Each path below is one point turned by a fixed rotation once a step. After each direction that follows a path, write how fast that rotation turns it, in degrees a step (0 if it stays still).
Each turn is a multiple of 5 degrees from 10 to 175, or 0.
Each row of a path follows its step; steps can be skipped.
Rotation 1:
step 0: | +2.19 | -3.74 | -0.66 | -2.09 | -1.32 | -1.97 | +1.46 | +4.08 | +1.60 | +0.88 | +1.72 | +0.73 | -2.00 | +0.34 | +0.06 | -1.60 | -0.52 | +0.08 | -1.10 | +3.04 | +1.55 | -0.76 | +0.52 | -1.31 | -2.37 | -2.00 | +0.54 | -1.90 | +0.93 | +1.74 | -1.72 | +1.52 | +0.11 | +0.07 | +0.06 | -0.77 | +0.85 | -2.80 | -1.16 | -1.07 | +0.71 | -1.53 | -0.59 | -0.36 | -0.95 | -0.16 | +0.03 | +0.86 | -0.26 | +1.12 | -2.98 | +0.60 |
step 5: | -1.65 | +0.06 | +0.62 | -0.02 | +1.73 | +1.69 | +1.70 | -0.29 | -2.71 | +1.48 | -2.50 | -0.34 | -0.61 | -1.01 | -0.36 | -0.86 | -0.42 | -0.13 | +1.34 | -1.49 | -0.79 | +0.87 | -3.06 | +1.38 | -1.24 | +0.79 | -0.90 | -4.04 | -2.57 | +0.49 | -0.19 | +2.00 | +1.10 | +0.21 | -0.40 | +0.72 | +2.19 | +1.24 | -0.71 | -1.86 | -2.09 | -0.35 | +1.19 | -0.50 | -0.29 | -0.12 | +0.43 | +2.01 | +1.22 | +2.87 | +1.86 | +3.63 |
step 8: | +1.07 | -0.50 | -1.51 | +1.54 | -2.56 | +0.56 | +2.74 | -1.32 | -0.01 | +1.16 | +0.28 | +0.94 | +0.08 | -1.07 | -0.70 | +1.17 | -0.78 | -1.23 | -0.92 | +0.38 | +0.12 | +1.12 | -1.86 | +0.10 | +2.20 | -0.13 | -2.02 | +2.65 | +2.00 | -0.91 | -2.07 | -0.05 | -1.45 | +0.34 | +1.00 | +0.08 | +1.12 | +0.41 | -3.02 | -1.56 | +2.73 | -3.72 | -0.11 | -0.64 | -1.34 | -2.48 | +1.62 | -2.21 | +1.76 | -1.14 | +1.58 | +2.15 |
step 12: | -1.44 | +0.61 | -1.53 | +0.12 | +0.07 | -2.44 | +1.85 | +1.45 | +1.06 | +1.97 | +0.36 | +1.34 | -2.94 | +1.59 | -1.12 | -0.68 | +0.13 | -0.53 | -0.62 | -1.67 | +1.17 | -2.73 | -2.51 | -1.83 | -2.15 | -1.18 | -1.61 | -3.34 | -0.80 | +0.16 | +0.93 | -1.55 | +0.05 | +0.13 | +2.15 | +0.42 | +0.21 | +0.45 | -0.59 | -2.66 | -2.30 | +0.18 | -2.45 | +1.87 | +0.32 | -2.69 | +0.73 | -0.47 | +1.89 | +1.79 | +0.11 | +1.45 |
step 14: | -0.47 | -0.02 | +3.13 | +1.78 | +1.14 | -0.08 | +2.60 | -0.49 | -0.84 | -2.44 | +1.40 | -1.25 | +2.83 | -0.06 | +0.38 | +1.46 | +0.56 | -3.71 | +2.01 | +2.38 | -1.22 | -0.85 | +2.46 | -1.35 | -0.47 | -0.16 | -0.03 | +1.38 | -1.31 | +0.94 | -1.44 | -0.10 | +0.45 | +0.34 | -0.27 | +0.99 | -1.49 | -3.21 | -0.89 | -1.93 | +2.30 | -0.95 | +0.70 | -0.95 | +0.26 | -3.21 | -0.27 | +1.88 | -1.01 | +1.13 | +0.96 | -0.11 |
step 19: | +2.08 | -0.36 | +1.30 | -1.50 | -2.17 | +0.82 | +0.41 | +0.90 | +0.58 | +1.38 | -0.55 | +1.83 | -4.10 | -2.85 | -2.47 | +0.16 | +3.13 | -1.19 | -1.66 | -0.58 | +0.07 | -2.07 | -1.75 | -0.38 | +1.13 | -1.81 | -0.24 | -2.40 | +0.02 | -0.50 | +0.90 | -0.55 | +0.57 | +0.64 | -0.29 | -2.73 | -1.71 | +0.16 | +0.18 | -1.01 | +2.80 | +1.61 | -0.49 | +0.53 | -0.29 | -2.45 | -0.48 | +0.74 | +0.33 | -0.27 | -1.63 | +2.42 |
step 20: | +2.13 | +1.13 | -1.39 | +0.61 | -0.34 | -0.80 | +2.38 | -0.96 | +3.35 | +0.00 | +3.40 | -0.31 | -0.54 | +1.15 | -0.36 | -0.15 | -0.61 | -0.89 | -1.35 | +0.18 | +1.64 | +0.86 | +3.53 | +0.72 | -2.48 | +0.17 | -0.45 | +0.30 | +2.72 | -1.49 | -2.08 | +0.29 | +0.45 | +3.38 | -1.45 | -1.90 | +2.93 | -0.15 | -1.77 | -0.83 | +1.49 | +1.02 | -0.50 | +0.73 | -1.35 | -0.99 | +0.84 | +1.58 | +0.16 | -1.53 | +1.74 | -0.32 |
step 23: | +0.46 | -2.06 | -0.31 | -0.53 | +0.19 | +0.92 | -0.77 | +0.05 | -2.84 | +0.86 | +2.04 | -2.55 | -2.11 | +2.60 | -1.08 | +0.60 | -1.06 | -0.39 | -1.52 | -2.12 | -1.96 | -0.25 | +0.90 | -2.31 | -1.70 | -0.89 | +2.04 | -1.49 | -0.21 | -1.28 | -1.29 | -1.63 | -0.87 | +0.60 | -0.71 | +1.56 | -0.12 | -2.62 | +1.58 | -0.47 | -0.93 | +2.11 | -2.13 | -1.00 | +0.77 | +1.26 | -1.66 | -1.13 | +2.50 | -2.42 | -2.81 | +0.04 |
| +0.57 | +0.05 | -0.71 | +0.32 | -0.80 | +0.25 | -0.82 | -0.04 | -0.61 | -1.21 | -0.10 | -0.78 | -0.65 | +0.36 | -0.17 | +0.01 | -0.69 | -0.60 | +0.33 | +0.10 | +0.10 | -0.07 | -0.24 | +0.40 | -0.49 | +0.36 | -0.39 | -0.28 | +0.27 | -0.93 | +0.01 | +0.18 | +0.49 | +0.22 | -0.36 | +0.25 | -0.05 | -0.63 | +0.46 | +0.01 | +1.03 | +0.09 | +0.79 | +0.37 | -0.03 | -0.09 | -0.44 | +0.30 | +0.68 | +0.10 | +0.38 | -0.54 | -> 115
| +0.99 | -0.57 | -0.40 | +0.48 | +1.25 | -0.80 | -0.48 | -0.12 | +0.35 | -0.34 | -0.14 | +0.12 | +0.58 | -0.68 | +0.17 | -0.36 | +0.35 | -0.56 | -0.56 | +0.08 | +0.03 | +0.07 | +0.02 | +0.66 | -0.03 | -1.20 | -0.16 | +0.15 | +0.40 | +0.21 | +0.28 | -0.03 | +0.64 | +0.87 | +0.29 | +0.47 | -0.17 | -0.50 | +0.17 | +0.25 | +0.28 | -0.10 | -0.63 | -0.40 | -0.59 | -0.53 | +0.08 | +0.08 | +0.14 | +0.41 | +0.54 | +0.50 | -> 55
| +0.90 | -0.22 | -0.39 | +0.40 | -0.56 | -1.23 | +0.07 | -0.05 | +0.64 | +0.74 | +0.03 | +0.10 | -0.27 | -0.64 | +0.47 | -0.11 | -0.06 | -0.48 | -0.52 | +0.05 | +0.93 | +0.18 | -0.09 | -0.19 | +0.32 | +0.09 | +0.19 | +0.12 | -0.06 | -0.62 | -0.58 | +0.44 | -0.70 | -0.94 | -0.71 | -0.75 | -0.10 | +0.05 | +0.84 | -0.32 | -0.48 | +0.10 | -0.42 | +0.35 | -0.19 | -0.23 | -0.14 | +0.67 | +0.35 | -0.38 | -0.13 | -0.59 | -> 35
| -0.13 | -0.45 | -0.70 | -0.81 | -0.38 | -0.38 | +0.35 | -0.42 | +0.15 | -0.06 | -0.37 | +0.03 | -0.50 | +1.13 | +1.16 | +0.15 | -0.23 | +0.10 | +0.22 | +0.36 | +0.51 | +0.04 | -0.35 | -0.26 | -0.21 | +0.30 | -0.08 | +0.37 | +0.05 | +0.42 | -0.43 | +0.55 | +0.95 | +0.52 | -0.62 | -0.48 | -0.12 | +0.55 | +0.15 | +0.45 | -0.76 | -0.10 | +0.26 | -0.65 | -0.11 | -0.70 | +0.06 | -0.62 | -0.06 | +0.36 | +0.74 | +0.78 | -> 90
| +1.10 | +0.80 | -0.32 | +0.27 | +0.27 | +0.49 | -0.12 | +1.09 | +0.83 | +0.15 | -0.60 | -0.79 | -0.13 | +0.19 | +0.18 | +0.51 | -0.23 | +0.25 | -0.26 | -0.62 | -0.07 | -0.47 | -0.29 | -1.01 | -0.39 | -0.03 | +0.46 | +0.47 | +0.00 | +0.33 | +0.37 | +0.55 | -0.32 | +0.49 | +0.43 | -0.42 | -0.16 | +0.24 | -0.34 | -0.69 | +0.20 | -0.74 | +0.02 | -0.75 | +0.43 | +0.53 | -0.36 | +0.32 | +0.29 | -0.21 | +0.45 | +0.16 | -> 90
| +0.26 | +0.49 | +0.31 | -0.29 | -0.15 | -0.58 | -0.68 | -0.18 | +0.15 | -0.53 | -0.21 | -0.69 | +0.05 | -0.22 | +0.39 | -1.01 | +0.60 | +0.19 | -0.62 | +0.38 | +0.45 | -0.51 | -0.03 | -0.16 | +0.13 | +0.85 | -0.07 | -0.05 | +0.27 | -0.29 | +0.89 | +0.28 | +0.01 | -0.36 | +0.40 | +0.50 | -0.44 | +1.03 | -0.13 | +0.46 | +0.20 | +0.40 | -0.53 | +0.33 | +1.33 | -0.02 | +0.63 | -0.73 | +0.18 | +0.46 | -0.28 | +0.06 | -> 125
